How far apart are the two rows of each pair, measured in a hidden way? 0 means very close, and 30 very far. Two or three weighted sums of its numbers give each row a place; it is the straight-line distance between the places.
ndarray[-1.35 -0.33  0.20 -0.43 -2.19  1.76 -1.26 -0.52 -0.26  1.60 -0.71  0.94]
ndarray[-0.29  0.90 -0.80 -0.70 -0.38 -0.83 -0.82 -1.32 -1.61 -0.03  0.65  0.95] -> 7
ndarray[-1.64  0.94  0.02 -0.94 -0.79 -0.22  0.70  0.74  0.14  0.72  1.97 -0.89]
ndarray[ 0.24 -0.94  0.85  0.61 -1.38  0.85 -0.69 -0.19  0.03  0.23 -0.60  0.77] -> 6
ndarray[ 0.41 -1.01 -0.27  0.62  0.26  1.30 -0.68  0.43  0.30  0.91  0.02 -0.03]
ndarray[ 1.08 -1.37 -0.67  0.24 -0.11  0.46 -1.09 -0.08  0.00  0.33 -0.66  0.38] -> 4
ndarray[ 0.21  0.02 -0.10  0.43  0.18 -0.22  0.47 -0.14 -0.52 -0.77  0.44 -0.21]
ndarray[-1.51 -2.50 -1.27  1.07  1.74  0.53 -1.24 -0.80  2.94  1.71  2.03 -0.40] -> 4
ndarray[-0.39 -1.57  1.01  0.01  0.46 -0.41 -0.42  2.70 -1.14 -0.13 -0.18 -1.23]
ndarray[ 0.08  0.49  0.02  0.21  0.35 -0.23 -0.17 -0.23 -0.44 -1.17 -0.69 -0.44] -> 4
ndarray[-0.01  0.67 -1.71 -0.81 -0.56 -0.01  1.11 -1.03  1.41  0.00  1.15 -0.02]
ndarray[-0.45  1.37  1.98  1.02 -0.69 -1.49  1.68 -1.74 -1.82 -0.86  2.48  1.28] -> 4
ndarray[ 0.17 -2.21  0.54 -0.86 -0.81  0.48 -0.65  1.75  0.32 -0.21  0.02  0.00]
ndarray[-0.62  0.21 -0.98 -1.40  2.87  0.52 -1.82 -0.99  1.48  0.43  0.08  0.36] -> 9
ndarray[ 0.26 -2.06  0.93  0.13 -0.36  0.26 -1.68  1.33 -0.38 -0.44 -0.87  0.44]
ndarray[-1.53  2.28 -2.03 -0.83  1.30  3.47  1.01 -1.27 -0.12  2.95 -1.53  2.02] -> 26
ndarray[ 0.11  0.01 -0.46  0.97  0.42 -1.13  0.57 -0.57  0.05  0.36  1.95  0.47]
ndarray[ 0.13 -2.66  0.85  0.00 -0.36  1.17 -1.36  1.26 -0.34 -0.40 -0.94 -0.27] -> 14
ndarray[ 0.20 -1.53  0.85  0.88 -0.22 -0.01  0.06  1.57 -0.09 -0.60 -1.08 -0.95]
ndarray[ 0.19  0.28  0.37 -0.43 -0.27  0.01  0.99 -0.16 -0.28 -0.63 -0.50 -0.40] -> 6
ndarray[ 0.07  0.08 -0.22  0.19  0.20 -0.21  0.41  0.81  0.03 -0.61  0.09 -0.71]
ndarray[-1.04  0.65 -0.37 -0.78  0.07 -1.13  0.86  0.87 -1.38  0.00  0.21 -0.99] -> 9
ndarray[-0.14  0.31  0.25 -0.97 -0.22  0.38  1.19 -0.84  0.72 -0.70 -0.42  0.19]
ndarray[ 0.00  0.09 -0.17  0.19 -0.23 -0.12  0.77 -0.37 -0.50 -0.53  0.58 -0.11] -> 10
ndarray[ 0.27  0.39 -0.13  0.90 -0.30 -0.39  0.58  0.03 -0.28 -1.20 -0.30 -0.39]
ndarray[ 0.81 -0.61 -0.32 -0.80 -0.51 -0.63 -0.46 -0.23 -0.31 -1.02 -0.66 -0.24] -> 8
ndarray[-0.16 -0.36  0.07 -0.11 -0.26  0.27 -0.21  0.16  0.24 -0.85 -0.64 -0.29]
ndarray[ 0.29  0.62 -0.23  0.24  0.23  0.38  0.26 -0.02 -0.57 -0.95 -0.27  0.10] -> 6
ndarray[ 0.44  0.26 -0.04  0.74 -0.60 -0.62  0.53 -0.39 -1.03 -1.01 -0.34  0.01]
ndarray[-0.06  0.17 -0.35  0.64  0.45 -0.33  0.56 -0.14 -0.18 -0.81  0.03 -0.21] -> 2
ndarray[-0.21  0.53  0.39 -0.75  0.36 -0.04  1.04 -0.61 -0.29 -1.13 -0.42  0.28]
ndarray[ 0.42  0.90  1.15  0.37  0.94 -0.39  0.12 -0.70  0.77  0.00  0.73  0.14] -> 18
ndarray[-0.12  0.16  0.73  0.60  0.46  0.05  0.46 -0.18 -0.11 -0.98 -0.29 -0.48]
ndarray[-1.14  0.66 -1.09 -2.43  1.59  0.40 -0.46 -0.74  0.77  1.03  1.89 -1.01] -> 6
ndarray[-0.95 -0.98  3.31  1.62 -3.10  2.16 -2.04 -0.35  1.77  2.37 -1.56  1.87]
ndarray[ 0.48 -0.44  1.27 -0.24 -0.50  2.79 -1.22 -1.66  1.06  1.15 -1.11  1.48] -> 22
ndarray[ 0.03 -2.25  0.68 -0.04 -0.37 -0.06 -2.44  2.61 -0.52  0.01 -0.73 -1.85]
ndarray[ 0.01  0.85 -0.44 -0.99 -0.20 -1.40 -0.65  0.22 -0.74 -0.38 -0.14 -0.99] -> 5
ndarray[-1.22  0.38 -0.01 -0.12  0.09 -0.19  1.16  0.02  0.06  0.01  0.93 -0.83]
ndarray[-0.95  0.76  0.39 -1.01 -0.17 -1.20  0.99  1.73 -1.27 -0.08  0.43 -1.49] -> 6
ndarray[-0.22  1.39 -0.60 -0.92  0.90 -0.55 -1.06 -1.82 -1.18  0.63  0.34  1.03]
ndarray[-0.03 -0.05 -0.19  0.08 -0.04 -0.82  0.49  0.02 -0.13 -0.90 -0.23 -0.29] -> 5
ndarray[ 0.10  0.79 -0.06  0.62 -0.14 -0.55  0.29  0.11 -0.27 -0.78 -0.19 -0.16]
ndarray[ 0.20 -0.09 -0.16  0.16 -0.12 -0.77  0.64 -0.08  0.02 -0.69 -0.06 -0.32] -> 8
ndarray[-1.89  0.08 -0.04  0.16 -0.03 -1.11 -1.56 -0.54  1.14  0.60 -0.03  0.48]
ndarray[ 0.13 -0.28 -1.98 -2.52 -0.33 -0.76  0.70  2.81 -0.68  0.65  2.15 -2.44] -> 16
ndarray[-0.30  0.50  0.92  0.94 -0.23  0.13  0.67  0.27 -0.02 -1.55  0.18 -0.59]
ndarray[ 0.32  0.30 -1.00 -1.14 -0.52 -0.32  0.71 -0.09 -0.35 -0.09 -0.27  1.49] -> 12
ndarray[ 0.37  0.09 -0.33  0.68  0.37  0.09  0.58 -0.58 -0.25 -0.93 -0.33 -0.19]
ndarray[-0.39 -0.52  1.09 -0.43  0.12 -0.70 -1.37  2.36  1.48  1.17 -0.95 -1.92] -> 19
ndarray[ 0.30 -0.21  0.35  0.24  0.31 -0.36  0.05  0.01 -0.08 -1.00 -0.37 -0.13]
ndarray[ 0.43  0.56  0.06 -0.68  2.79  1.03  0.16 -0.64  0.77  0.66  0.11  0.71] -> 6
ndarray[ 0.10  0.20 -0.03  0.52 -0.24 -0.25 -0.05 -0.38  0.35 -1.19 -0.04 -0.41]
ndarray[-1.45  3.26 -2.03 -0.49  1.32  1.58  2.04 -0.96 -0.58  0.99 -1.49  1.00] -> 18
ndarray[ 0.53 -0.06 -0.16  0.36  0.06  0.07  0.70  0.09  0.04 -0.58 -0.53 -0.33]
ndarray[-1.04  0.05 -3.09 -1.82 -2.15 -1.83  0.40  0.42  1.05  2.03  1.92 -1.01] -> 13
ndarray[-0.20  0.27  0.22  0.23  0.36 -0.25  0.79  0.06 -0.38 -0.65 -0.25  0.14]
ndarray[-0.10  0.48 -0.11  0.48 -0.05 -0.36  0.87  0.02 -0.07 -0.89  0.08 -0.43] -> 4
ndarray[ 0.22 -0.13  0.21  0.22  0.03 -0.66  0.82  0.29  0.02 -0.80  0.16  0.34]
ndarray[ 0.17 -3.35  2.20  1.53 -0.15  1.00 -1.01  3.14 -0.02 -0.89 -1.26 -1.97] -> 5
ndarray[ 0.90 -1.27 -0.34  0.87 -0.88  2.26 -0.34  0.14 -1.24  2.60  0.82  1.55]
ndarray[ 0.02 -0.34 -0.03  0.37 -0.26  0.44  0.45 -0.10 -0.27 -0.77 -0.07 -0.54] -> 12
ndarray[-0.32  0.78  0.63 -0.52  3.11  0.67  0.30 -0.38 -0.15  0.83  0.04  0.63]
ndarray[-0.90  0.64  0.28 -0.59 -0.37 -0.51  0.74  0.42  0.04  0.08  1.11 -0.39] -> 12
ndarray[-0.16  0.34  0.34  0.13  0.41 -0.68  0.87 -0.13 -0.54 -0.60 -0.42 -0.18]
ndarray[-0.74  1.41 -1.11 -0.29  0.62  0.74  1.02 -0.47 -0.59  0.37 -0.82  0.67] -> 1
ndarray[-0.06 -0.26  0.20  0.18  0.07  0.07  0.76  0.11 -0.21 -0.92  0.20 -0.17]
ndarray[ 1.62  1.17  2.03  0.61  1.81 -0.62  0.26 -2.29  1.52  0.56  2.17  0.64] -> 17
ndarray[-0.13  0.41 -0.46  0.21  0.20  0.28  0.49  0.44  0.14 -0.70 -0.56 -0.16]
ndarray[-3.06  1.18  0.83  0.90  0.12 -1.54  0.14 -1.28  0.08  1.02  1.59  0.41] -> 2
ndarray[ 0.14 -0.10  0.35  0.67  0.13 -0.41  0.45  0.24 -0.42 -0.78 -0.11 -0.20]
ndarray[-0.91 -0.20 -0.12 -0.62 -2.98  0.37 -2.31 -0.91 -1.58  2.02  0.78  2.48] -> 27
ndarray[-0.49  0.35  1.09  0.21 -0.38  0.08  0.31  0.55 -0.15 -0.99 -0.16 -0.85]
ndarray[ 1.91 -1.19 -0.02  0.84 -0.28  0.40  0.59  0.64  0.02 -1.10  0.17 -0.05] -> 7
ndarray[ 1.46  1.45 -0.98  1.32 -0.68  0.89  2.29 -0.29  0.60  0.93  0.07  0.72]
ndarray[ 0.18 -0.18 -0.01  0.43  0.91 -0.16  0.04 -0.89  1.18 -0.21  0.22  0.50] -> 14
ndarray[-0.30 -1.54  0.33 -1.14 -0.36  0.23 -2.13  1.02 -1.11  0.03 -0.62 -1.15]
ndarray[ 0.17 -0.13 -0.30 -0.55 -0.13  0.13  0.54  0.59 -0.22 -0.30  0.34 -0.73] -> 6
ndarray[ 0.61  0.30  0.39 -0.40 -0.22  0.21  0.34  0.60 -0.26 -0.66 -0.01 -0.58]
ndarray[ 0.01  0.31 -0.38  0.33  0.02 -0.06  0.14  0.06 -0.31 -0.80 -0.74 -0.21] -> 2
ndarray[-0.24  1.25 -1.03 -2.29 -0.04 -1.08 -2.08  0.38 -1.43  0.72  0.29 -1.47]
ndarray[ 0.18  0.24 -0.27  0.42  1.34  0.39  0.60 -0.33  0.17 -0.24  0.01  0.10] -> 14
ndarray[ 0.29 -0.02  0.04  1.35 -0.08 -0.87  0.50 -0.18 -0.15 -0.58  0.53 -0.45]
ndarray[ 3.74 -2.41 -0.53  0.63  1.90  2.06  1.44  0.69  0.53  0.07 -0.36  0.21] -> 13
ndarray[-0.30  1.08 -0.29 -0.31 -0.59 -0.42 -0.93 -1.68 -1.32 -0.16  0.69  0.83]
ndarray[ 0.02 -2.05 -0.98  1.37 -0.02  2.59 -0.95  0.44  0.32  2.31 -0.21  0.24] -> 11
ndarray[-0.79  0.13 -0.04 -0.54  0.87 -0.39 -1.03  0.84  2.76  2.70  0.46 -1.21]
ndarray[-0.46  0.91  0.51 -0.14 -1.04 -2.14 -0.02  0.31  0.11  0.82  0.88  0.24] -> 7
ndarray[-0.11 -0.31  1.33 -0.22 -0.29 -0.67 -0.34  1.35  1.07  0.74 -0.65 -1.19]
ndarray[ 0.14  0.47  0.80  0.59 -0.15  0.02  1.37  0.34 -0.04 -1.03  0.43 -0.82] -> 12
ndarray[-0.88  2.33 -2.09 -1.53 -0.84 -0.12  0.51 -0.41 -0.27  1.84 -0.46  0.33]
ndarray[ 0.26  0.55  0.27  0.37 -0.67 -1.87 -0.01  0.13  0.36  0.36  0.40  0.31] -> 12
ndarray[ 0.29  0.81  0.38 -0.11  3.49  1.27  0.15 -1.43  0.72  0.55 -0.39  0.78]
ndarray[-0.40  0.45 -0.86 -1.69  0.16 -1.30 -1.72  0.62 -0.83  0.25  0.39 -1.39] -> 19
ndarray[ 0.00 -0.37 -0.25 -0.34 -0.11  0.17  0.61  0.54 -0.22 -0.62  0.12 -0.84]
ndarray[-2.87  0.17  0.29 -0.08  0.47 -0.10 -0.49 -0.16  1.55  1.21  0.10  0.04] -> 11
ndarray[ 0.04 -0.02  0.03  1.08 -0.01 -0.15  0.72 -0.21 -0.15 -0.97 -0.55 -0.04]
ndarray[-0.92 -0.86 -0.10 -1.04  0.27 -1.59 -1.19  2.90  1.08  1.67  0.20 -1.71] -> 18
ndarray[ 0.30  0.15  0.23  0.33  0.19  0.09  1.31  0.29 -0.24 -0.41 -0.48 -0.01]
ndarray[ 1.06  0.35  0.34  0.22  0.26  0.18  0.30 -0.24 -0.56 -0.97 -0.58 -0.12] -> 5
ndarray[-0.37 -0.14  0.34  0.24  0.09  0.37  1.01  0.18  0.03 -0.55 -0.56 -0.70]
ndarray[-0.24  0.64 -1.86 -0.58  0.81 -1.13 -0.22  0.43 -0.81 -0.36  1.19 -0.69] -> 14
ndarray[ 0.30  0.51  0.43 -0.26  2.13  0.92  0.44 -0.57 -0.09  0.14  0.06 -0.08]
ndarray[-1.35  0.64  0.11 -0.77 -0.46 -0.31  1.16  0.38  0.37  0.56  2.11 -1.00] -> 10
ndarray[ 0.15  0.26 -0.48 -0.12 -0.21 -0.18  0.63  0.55 -0.24 -0.63 -0.29  0.20]
ndarray[-0.22 -0.01 -0.60  0.26  0.38 -0.34  0.51  0.03 -0.14 -0.83 -0.18 -0.08] -> 7
ndarray[ 0.67  0.68  0.80  0.65  1.14 -0.53  0.69 -0.67  1.29  0.07  1.21 -0.13]
ndarray[-0.03 -0.14  0.04  0.46  0.40 -0.18  0.26 -0.23  0.08 -0.65 -0.30  0.03] -> 9
ndarray[ 0.59  0.73  0.22  0.83  0.39 -0.34  0.52 -0.28 -0.12 -0.80 -0.50  0.26]
ndarray[-0.31  0.33 -0.20  0.78 -0.03 -0.24  0.44  0.57 -0.12 -0.78 -0.19 -0.20] -> 3
ndarray[-1.07  1.73 -0.31 -0.11  0.38  1.03  1.14 -0.29 -0.69  0.52 -0.98  0.19]
ndarray[ 0.22  0.19 -0.03  0.78  0.09 -0.54  0.41  0.17 -0.34 -1.00 -0.47  0.33] -> 14
ndarray[ 0.64  0.06 -0.10  0.65  0.27  0.21  0.69  0.04 -0.15 -0.84 -0.17  0.17]
ndarray[-0.49  0.32 -2.36  0.25 -0.26 -0.11  1.44 -0.12  0.69  0.38  1.31 -0.97] -> 8
ndarray[ 0.21  0.45  0.38  0.79 -0.38 -1.77 -0.79  0.26 -0.49  0.05 -0.97  0.22]
ndarray[ 0.58 -1.48  0.70  0.25 -0.20  0.44 -0.47  0.88 -0.87 -0.63 -0.94  0.26] -> 15
ndarray[ 0.79  1.22  1.19  0.41  1.24 -0.75  0.35 -1.45  0.02 -0.24  0.54  0.10]
ndarray[ 0.35  0.14 -0.10 -0.23 -0.41  0.64  0.59  0.07 -0.04 -0.51  0.04 -0.41] -> 8
ndarray[-0.19 -0.73  2.29  0.79 -1.54  3.00 -1.43 -1.75  0.66  1.02 -1.44  3.02]
ndarray[ 0.99  0.06 -1.96 -1.66 -0.54 -1.26  0.17 -0.28 -1.03 -0.11 -0.42  1.87] -> 2
ndarray[ 0.11  0.24  0.25 -0.44  1.48  0.98  0.74  0.12  0.50 -0.12 -0.49 -0.11]
ndarray[-0.62  0.00  0.20  0.52 -0.44 -0.10  0.70  0.45 -0.34 -0.56  0.02 -0.30] -> 6
ndarray[-0.10  0.51  0.65  0.61  0.27 -0.64  0.08 -0.61 -0.53 -0.82 -0.79  0.28]
ndarray[ 0.35  0.07 -0.05  0.61 -0.36 -0.18  0.67 -0.31 -0.11 -1.06 -0.01 -0.39] -> 3
ndarray[ 0.64  0.05  0.04 -1.82 -1.24 -0.13 -2.59  0.33 -0.60  1.27 -0.09 -0.25]
ndarray[-0.38 -0.08 -0.09  0.49  0.47 -0.08  0.53 -0.08 -0.15 -1.16 -0.24 -0.32] -> 25
ndarray[-0.04  0.35 -0.05  0.31 -0.16 -0.13  0.65 -0.28 -0.68 -0.73 -0.24  0.00]
ndarray[ 0.08 -0.28 -0.35  0.21 -0.24  0.10  0.03  0.26  0.07 -0.62  0.33 -0.74] -> 4
ndarray[ 1.12 -0.40  0.29 -0.21 -0.83 -1.17 -2.00 -0.91 -0.36 -1.31 -0.43  0.46]
ndarray[-0.28  1.02 -0.33 -0.42  0.20 -0.85 -0.92  0.18 -0.80 -0.42 -0.01 -1.06] -> 14
ndarray[-0.31 -0.19  0.35  0.80 -0.25 -0.05  0.50 -0.14 -0.34 -1.15 -0.12 -0.32]
ndarray[-0.09 -0.83  1.13 -0.08  0.43 -0.87 -0.93  1.69  1.22  0.42 -0.43 -1.21] -> 14
ndarray[-1.80  3.31 -1.68 -1.29  0.77  1.73  1.78 -0.66 -0.03  1.44 -1.97  1.75]
ndarray[-1.22 -0.83  1.71  0.04 -0.16 -0.79 -1.33  2.00  2.43  0.87  0.10 -2.07] -> 20
ndarray[-1.16  0.77 -1.10 -1.39 -0.54  0.85 -0.78 -0.59 -1.96  1.44  0.14  1.54]
ndarray[-1.68 -0.92 -2.46 -0.17 -0.65  1.53 -0.69  0.67  1.01  1.87 -0.05 -0.39] -> 4
ndarray[ 0.87  0.45 -0.31  0.58  0.02 -0.54  0.20 -0.07 -0.56 -0.67 -0.36  0.19]
ndarray[ 0.19  0.21 -0.06  0.65  0.44 -0.53  0.25  0.06 -0.03 -0.98 -0.55 -0.19] -> 5
ndarray[-0.29 -0.83  0.14  0.98  2.37 -0.40 -0.83 -1.38  1.85 -0.27 -0.22  0.77]
ndarray[-0.01  0.95  0.42 -0.05  2.86  1.50  0.22 -0.52  0.73  0.58 -0.47  0.77] -> 7
ndarray[ 0.63  0.39 -0.02  0.56  0.11  0.29  0.49  0.13 -0.45 -0.84 -0.12 -0.24]
ndarray[-0.38  1.44 -0.64 -1.28  0.12 -1.07 -1.72 -0.21 -1.02  0.10  0.22 -1.03] -> 8
ndarray[ 0.92 -1.63 -0.41 -0.31 -0.34 -0.16  0.65  1.51 -0.12 -0.32  0.33 -1.01]
ndarray[-0.69 -0.56  1.03  1.22  2.45 -0.44 -0.89 -1.82  1.81  0.32  0.44  0.78] -> 2
ndarray[-2.26  0.09  1.21 -0.02  0.45 -1.58 -1.58  1.57  2.50  2.00 -0.45 -1.10]
ndarray[-1.36  1.44  0.90 -0.15  2.07 -0.39  0.60  0.87 -1.02  0.11 -1.74  0.38] -> 23
ndarray[ 0.00 -0.37  0.62  0.60  1.35 -0.12  0.14 -1.07  1.76 -0.34 -0.24  0.08]
ndarray[-1.03 -0.90  1.08 -0.06 -1.48  1.13 -0.72  0.39  0.24  1.11  0.64  0.08] -> 11
ndarray[-0.26 -0.32  1.54  0.66 -0.17 -1.48 -1.11  1.65  1.96  0.89 -0.68 -1.86]
ndarray[-0.22  0.14  0.32 -0.53 -0.49  0.18  0.41  0.34 -0.68 -0.22  0.07 -0.64] -> 20
ndarray[-0.40  0.89  0.08 -0.55  0.05 -0.74  0.96  1.25 -1.59 -0.78  0.19 -0.84]
ndarray[ 0.58  0.53  0.48 -0.09 -0.65 -0.76 -0.45  0.48  0.01 -0.63 -1.22 -0.02] -> 16
ndarray[-0.14 -0.09  0.34  0.61  0.37  0.15  0.72  0.15 -0.58 -1.08 -0.28 -0.06]
ndarray[-0.41 -0.84  1.96 -0.75 -0.66 -0.91 -0.71  3.28  2.26  2.27 -0.38 -2.16] -> 22
ndarray[-0.15 -0.36  1.65 -0.18 -2.26  1.72  0.35  0.38  0.12  0.95 -0.20  0.25]
ndarray[ 0.06  0.24 -1.69 -1.00  0.11 -1.06  0.32  0.96 -0.83  0.01  1.13 -1.27] -> 9
ndarray[ 0.14 -0.02  0.26 -0.25 -0.18  0.05  0.65  0.28  0.44 -0.56  0.47 -0.93]
ndarray[ 0.12 -0.48  0.66 -1.08  1.62 -0.62 -1.32  0.22  1.39  0.58  0.03 -0.14] -> 12
ndarray[ 2.48 -3.31  0.57  0.37 -0.44 -0.07 -0.93  2.51  1.96  0.64 -0.06 -1.33]
ndarray[-0.22  0.80 -0.33 -1.69 -0.54 -0.70 -0.80  0.48 -1.00  0.61  0.99 -1.56] -> 12
ndarray[-1.11 -0.06  2.03  0.75 -2.49  2.34 -0.25 -0.70  0.55  0.40 -1.29  1.19]
ndarray[-0.19 -0.33  0.56 -0.23 -0.81  0.97  1.15  0.86  0.45 -0.75  0.39 -1.00] -> 12
ndarray[ 0.20 -0.20 -0.59  0.37 -0.01 -0.20  0.18  0.01 -0.01 -0.55 -0.02 -0.39]
ndarray[-0.50 -0.04 -2.98 -0.59 -0.50 -0.55  0.79 -0.26  0.31  0.69  2.10 -0.80] -> 3
ndarray[ 0.74  0.31  0.08  0.10  0.21  0.04  0.81 -0.53 -0.13 -0.88 -0.91 -0.25]
ndarray[-0.17  1.29  0.22 -0.78  2.60  1.54 -1.21 -1.57 -0.73  0.98 -0.46  0.13] -> 6
ndarray[-0.54 -0.07 -0.01  0.52 -0.97  0.94 -0.58 -0.57 -0.42  0.56 -0.54  0.22]
ndarray[ 0.00  0.59  0.60 -0.42 -0.06  0.63  1.18 -0.98  0.90 -1.35 -0.65  0.20] -> 10
ndarray[-0.36 -0.03 -0.25  0.00 -0.28  0.00  0.10 -0.36  0.26 -0.49 -0.33 -0.32]
ndarray[ 0.06  0.57 -0.16  0.99 -0.07 -0.14  0.21 -0.28  0.08 -0.87 -0.13 -0.16] -> 9
ndarray[ 3.01 -1.45 -0.67  1.37  0.05  0.54  0.82  0.37  0.07 -1.36 -0.02  0.00]
ndarray[ 0.02  0.02  0.36  0.00  0.03 -0.08  0.51  0.20  0.14 -0.83 -0.75 -0.16] -> 14
ndarray[ 0.33 -0.02  0.05 -0.38 -0.26 -0.05  0.34  0.22  0.35 -0.71  0.15 -0.39]
ndarray[ 0.91 -2.29 -1.12  0.94 -0.11  2.40 -1.77  0.07  0.24  1.85 -0.01  0.78] -> 8
ndarray[ 0.49 -1.10  0.11 -0.71 -1.40 -0.91 -1.71  1.05 -0.14  1.06 -1.00 -0.01]
ndarray[ 0.31 -0.24  0.49  0.29 -0.01  0.06  0.84  0.60 -0.30 -0.74 -0.20 -0.33] -> 20
ndarray[ 0.15  0.21  0.32  0.40  0.14 -0.46 -0.04  0.18 -0.52 -1.11 -0.52 -0.17]
ndarray[-1.12  0.74  0.16 -0.65 -0.48 -0.42  0.67 -0.32 -0.09  0.87  1.29 -0.30] -> 6
ndarray[-1.02  0.41 -0.14  0.67  0.45 -0.15  0.04 -0.44  0.47  0.00 -0.30 -0.32]
ndarray[-0.80 -0.32  2.18  1.54 -2.87  2.84 -0.68 -1.90  0.31  0.91 -1.34  2.75] -> 16
